One turning vector, and how many ticks it has turned
The counts run from 0 to 272.
[ 16  -3 -19  60  23 -51 -58 -11  45  19  -4 -27  62  30   9 -38 -30 -45
  45  -1  12  -8  13  20  48 -46  25 -47   7 -18   5  33 -57  24  15 -18
  27 -29  39  11 -25  12 -20  -7 -11 -38  31  -1 -26  10  43] | 55
[ 12  31  19 -16  52 -18 -70  32  -2  48  -6  28  -5 -44 -15  47  50  16
 -30 -18 -23  -2 -39  -8 -52 -53  -4 -27  -2 -15 -29 -27  54  14  16   9
 -34  -6   0 -63  -2  26  -1 -22   9 -37  -8  -1 -16 -17 -55] | 131
[ 41   4   1   0  25  -4 -28 -37   2  13  29 -49  19  -9 -51  31  -1  -3
  56 -14  37 -18  17   7 -34 -45  26 -16  26 -21 -26  47 -21  40  67  32
  27   4  18  -8  60 -36   3 -26  29  18   5  34 -12  40 -35] | 199
[-10 -22 -17  -8  -6 -11 -48   5  -3  44  37 -57  29 -49 -37  19  59  -2
  21 -25  37  21 -39   2   4 -10  47  21   2 -36  -6 -18  23  27   8  19
  43 -32  51 -40 -16 -10  39 -40 -46  -8  19 -19  12   8 -21] | 3
[ 55 -23 -14  24  77 -27 -41  -7  25  46  13  -2  19 -47   1  -8   4 -20
  28  11  20   9  11  -7  45  -4 -14 -53 -10 -33  43  45   3  40  36 -26
  31 -52   3 -26  -5   6  17 -44 -11   7  34  29  -2  36 -18] | 45
[ 29  20   6  16  34 -23 -40  34  22 -10  11 -15  46 -30  -2 -29  34 -53
  31  30 -14  34  27  17  15 -44  -3 -17 -39 -16 -23  -9   9  30 -33   3
  22 -30  25  44 -23  43  42  50  -7 -30  42  11 -23 -27  49] | 272
[ 49  78  13   3  22 -17 -42  66  -7  -6  15  -5  44 -49 -14  17 -25 -22
  20 -12  -5   2  -8   2  -6 -16 -33 -26  31 -55  -3  38  20  53  25 -39
  48 -11  13   6  13  -7  13 -42  20  19  72  62  -8  25 -27] | 258
[ 36  31  15  -8   8  32 -30 -10  38 -17   6 -19  46 -81 -58   2  23 -59
  19 -11  -4  -4  -5   9  -8 -38   8 -35 -17 -49 -29   9  -5  27  13  19
  50 -12  13 -15 -57   5  37 -19 -22   0  29 -20   1  23  -6] | 36
[ 36  30   2  46  14 -29 -41 -30  42  26  27 -56  34  -2 -37 -60  18 -48
  43 -12  54  12  41  60  28 -16  14 -10  -4   2 -18   7 -35  64  18  15
  35 -26  15   4 -42   8  -2   7 -47  -8   8 -22 -23  -1   8] | 24
[-20  25   9  23  -5 -18 -71  19  21 -20  -1 -21  44 -41  16  -4   5 -19
  15 -24 -40  42 -37  21  10 -30  -4  19  13 -40  -5  35 -30  23 -14  -7
  88   0  24 -39 -33  45  21 -53  -6 -37  55 -26  -8   4  34] | 63
[ 16  12  15  17  64 -37 -67  24  16  23 -14  36  13  23   9 -34  -8  33
   4  15  10 -25  23  26 -22 -75 -51 -55  10  15 -14  25  -3  12  10   9
  -1  16  14  -1  43  43 -24  24  56 -54  21  10 -39  -7 -25] | 109
[ 32 -12 -15  43  44 -43 -38 -11  38   9  16   4  47   3  -7 -19 -22 -37
  55  14   8  -9  31 -13  44 -37  12 -77  -9 -23   6  42 -51  39  36  -7
  11 -37  27  41   5  -4   7 -16  11 -17  29  24 -16  53  34] | 49
[ 45  -4  12  32  35 -31 -11 -42  19  16  10 -58  25  32 -22 -52  23 -27
  63   1  58  -2  57  54  -2 -45  12 -16   4   5 -19  30 -15  60  68  35
  40   2  -2  13  42 -35  -3  -3 -20   9  -6   6 -25  -3 -18] | 206
[-23  27  12   1   6  -8 -55  32  17  -2 -35  12  60  -7 -16  46 -19 -22
   5 -12 -51 -29 -20 -30 -21 -78   6 -59  20 -39 -38   2  -7 -14  -5  -2
  12   5  36  -5  -2  32 -10  -4  35 -57  33   4 -12  25  14] | 97
[ 26  11  -3  32  14 -60 -49 -12  46  -6  26 -35  49  -2 -14  -3 -29 -63
  57   4 -18  -4  23   2  36 -56  40 -33  -5 -12  -9  45 -70  25   2  -5
  34 -31  25  40 -19  16   0   1   3 -17  29  30 -42   9  54] | 54
[ 19  57   4 -13  20  -9 -55   8 -13  35  21 -10  -4 -19 -49  39  28  16
  -3 -37   6 -13 -34  12 -71 -42  29  -2  42  -8 -51  -3   1  30  41  41
  -4   5  -3 -30  27 -18 -33 -22  22 -10 -17   5  -7  -3 -74] | 162
[ 50  20  25  16  39  11 -28  27  26 -27  -5   6  36 -61 -11 -51  11 -34
  27  25  10   8  19  32  -8 -25 -50 -49  -9 -34 -17  27  33  45  13   2
  60   7  11  14   9  30  51   4  16  -2  68   7   2  14 -15] | 261
[ -7  34  21  59  34 -31 -57  36  43  -4 -19  17  50  12  33 -18  -4 -47
  14  16 -65  28  11   6  30 -33  14 -62  -9 -43 -18   5 -43  14  -9 -29
 -25 -23  14  36 -10  28   3 -16  22 -51   7   7  -3   9  49] | 86
[ -3 -27 -15  24  19 -19 -59 -14   6  69  18 -63  20 -10 -12  23  86 -12
  24 -17  27  35 -23 -13  -5 -13  74  23   6 -12 -27 -26  11  28  25  15
  -2 -22  32 -49 -15 -28  20 -48 -54 -17 -42  -9  -8  -7  -5] | 185
[ 56  27   6  26  33 -47 -26 -34  -2  36  35 -53  23  28 -29  -9  21 -18
  58  -8  51  -7  36  33   0 -36  29 -12  12   8 -24  43 -28  59  60  16
  21 -16  -4   5  58 -24 -19 -10   8  30  -3  36 -26   7 -23] | 205
[ 45  -3   4  14  50   0 -37  17   3  29 -13 -28  39 -46 -10  29  16 -34
  39  -1  26  10   3 -23   8  -2   3 -27  20 -46  -5  16  46  49  62 -18
  32 -37  -1 -36   7 -41  27 -62 -37  17  33  40  14  32 -23] | 227
[ 26 -26  -7  18  52 -55 -38 -11  16  20  41 -21  13 -44  28   1  25 -42
  52   9 -15  42   7   9  51 -34  21   8 -21 -13  21  61 -38  40 -10  -5
  58 -34  20   1 -22  36  27  -9  -7 -16  29  24 -25   1  49] | 52
[ 20  16  20 -26  59   1 -57  12   2  25  -3  29   6 -59 -32  37  71  15
 -18   2 -31  14 -29  -2 -60 -61 -14 -38  -6 -10 -42 -29  46  -1   2  30
 -19  -2   9 -31   6  36  16   4  16 -42 -10  -1 -18 -11 -48] | 132
[-10  24  21  10  10 -24 -59   9  25  -4 -35   9  42 -27  -2  17  19 -45
  15  -1 -80  38 -10 -14   2 -68  15 -23 -25 -25 -36  -9 -24  -5 -46  -2
  11 -18  13  -2 -39  53  26  32  -8 -55  14   6 -28 -19  60] | 90
[-19 -14  16  27  67 -40 -69  17   2  -5   0  33 -10 -19  55 -45  33  31
  16  34 -36  38   0  43  -9 -40 -34 -21  -8  -8  -1  32  -2  16 -12   5
  10  11   9  15  43  56  14   0  56 -71  13 -15 -21 -33 -11] | 111
[ 71  17  20  13  58 -23 -33  32  19   0   2   9  25 -49   1 -50  22 -31
  31  35   5  19  47  36   7 -41 -43 -46 -36 -25  -7   6  37  56  -2  -3
  37 -16   5  21   0  35  42  50  -9  -6  47  20 -18 -17   5] | 266
[-26  71   7  38  21 -43 -71  42  -5   2  15  18   1  13  43 -10  20  -3
   5   7 -59  63 -10  28 -24 -37  27  13  12 -16 -16  -8 -35  28 -21  -9
 -31  -1  16  19  24  29 -18 -16  56 -43 -21   7 -10 -39  18] | 118
[  3 -39 -11   0  16   5 -41 -14   9  37  -4 -54  49 -13 -32   3  21   8
  35 -27  40 -38  -6   1 -26 -17  22 -25  27 -19 -18  15  22  39  73  34
  24   2  29 -37  45 -41  10 -75  -6  -7   0 -23  -3  49 -42] | 195
[ -3 -13   1  -6  55 -43 -42 -20  -6  24  41  -7 -15 -18  -6  13  60  16
  34  19 -35  34   6  -3 -13 -72  40  -8 -13  -3 -38  16 -15   0 -16  48
 -47  -8  32  34  67  17   0  37  41 -46 -36   6 -21 -26   7] | 144
[ 16  53   0  29  -2 -35 -57  -3  25  14 -11 -37  64  15 -25   6 -36 -56
  13 -26 -11 -15  -2  12  14 -59  18 -16  20 -24 -13  17 -54  13   1 -17
  42 -10  28   0 -43  29 -21  -7   1 -18  39  12 -49  14  42] | 60
[ 21   6   1  43   1 -48 -40   7  33  -1   6 -61  76  37 -29 -14 -16 -56
  54   8   6  -1  43   5  17 -54  32 -14   6 -23 -23   9 -24  32  11   1
  22 -32  43  46  13   1  14  12  -3  -3  28  31 -28  -1  46] | 242
[ -2  13   1  40  31  -8 -31 -19  15   9  32 -15  20  20  -6 -10  50 -17
  43  23 -11  25  18   7  -3 -17  62 -34 -10 -36 -41 -12 -26  60  37  23
 -63   0  -3  45  41 -47  22 -41  20  -9 -62 -15  15   5   0] | 177
[-33  16   8  32   9 -27 -82  41  32  12 -44  10  72  18  13  -4  -3 -33
  17  -2 -63   3 -28 -18  15 -56  28 -53  18 -39 -21 -19 -18  -4 -12 -23
 -18 -18  34   6 -37  27  -3 -24  11 -63  23  -3   0   9  33] | 92
[ 56  29  27   7  45  -7 -51  12  28   3 -25  29  29 -44 -21 -16  -7 -40
   1 -12  -6 -10   9  30 -21 -50 -54 -58   6 -24 -15  28  11  30  27 -10
  63 -15 -12 -34 -21  38  -6   4   2 -14  63  14 -21  12 -27] | 72
[ 16  32  24  -7  23   2 -42 -13   5  43   6 -10   5  -9 -49   7  45  18
   0 -23  31 -22 -18  35 -70 -52   7 -36  19  -5 -51 -13  21  21  49  58
   3  24   0 -40  15 -22 -18 -11  20 -11  -4 -16 -12  -1 -76] | 163
[  6 -51  -9   3  36  14 -48 -25   4  33   5 -38  18 -35 -13   8  39  18
  23 -17  39   6  -9   6 -16 -18  16  -7  21 -30 -15  30  14  34  68  23
  55  10  17 -48  40 -29  30 -80  -1   1   0 -10   6  28 -53] | 196
[ 38 -31  -5  37  51 -24 -30  17  23  27 -16 -29  61 -10  -4 -10   0 -29
  48  16  31  -1  21 -15  24  -1  -2 -60  12 -48  10  34  20  53  61 -16
  28 -34  15  -6  36 -32  23 -41 -17  17  32  33  12  31  -3] | 232
[-10 -12  -8  14 -11  -2 -50 -12  17  44 -19 -63  70  13 -38  25  20 -10
  26 -28  22  -9 -24 -17 -19 -27  63 -12  27 -41 -36 -11  -2  13  69  33
  -8 -10  31 -27   8 -43   0 -63 -28 -27 -18 -19   7  37 -15] | 189
[  2 -20  -1  46  -4 -37 -62  11  15  18 -21 -56  58  17  12 -45   4 -27
  44  -2  14  30  22  35  31 -19  19  16   6 -14  -4  11   0  35  11 -17
  60 -28  39  -5  -9  14  42 -25 -35 -14  42  -8 -16 -23  33] | 244
[ 21 -33  -6 -24  32  10 -26 -17 -24  13  28 -43   5 -56 -13  21  56  17
  46  -7  17  24 -15  -2 -26 -18  35  13   7 -37 -16  45  -8  42  41  24
  59  15   8 -43  51 -21  43 -63  16  19   3   2 -12  26 -30] | 197
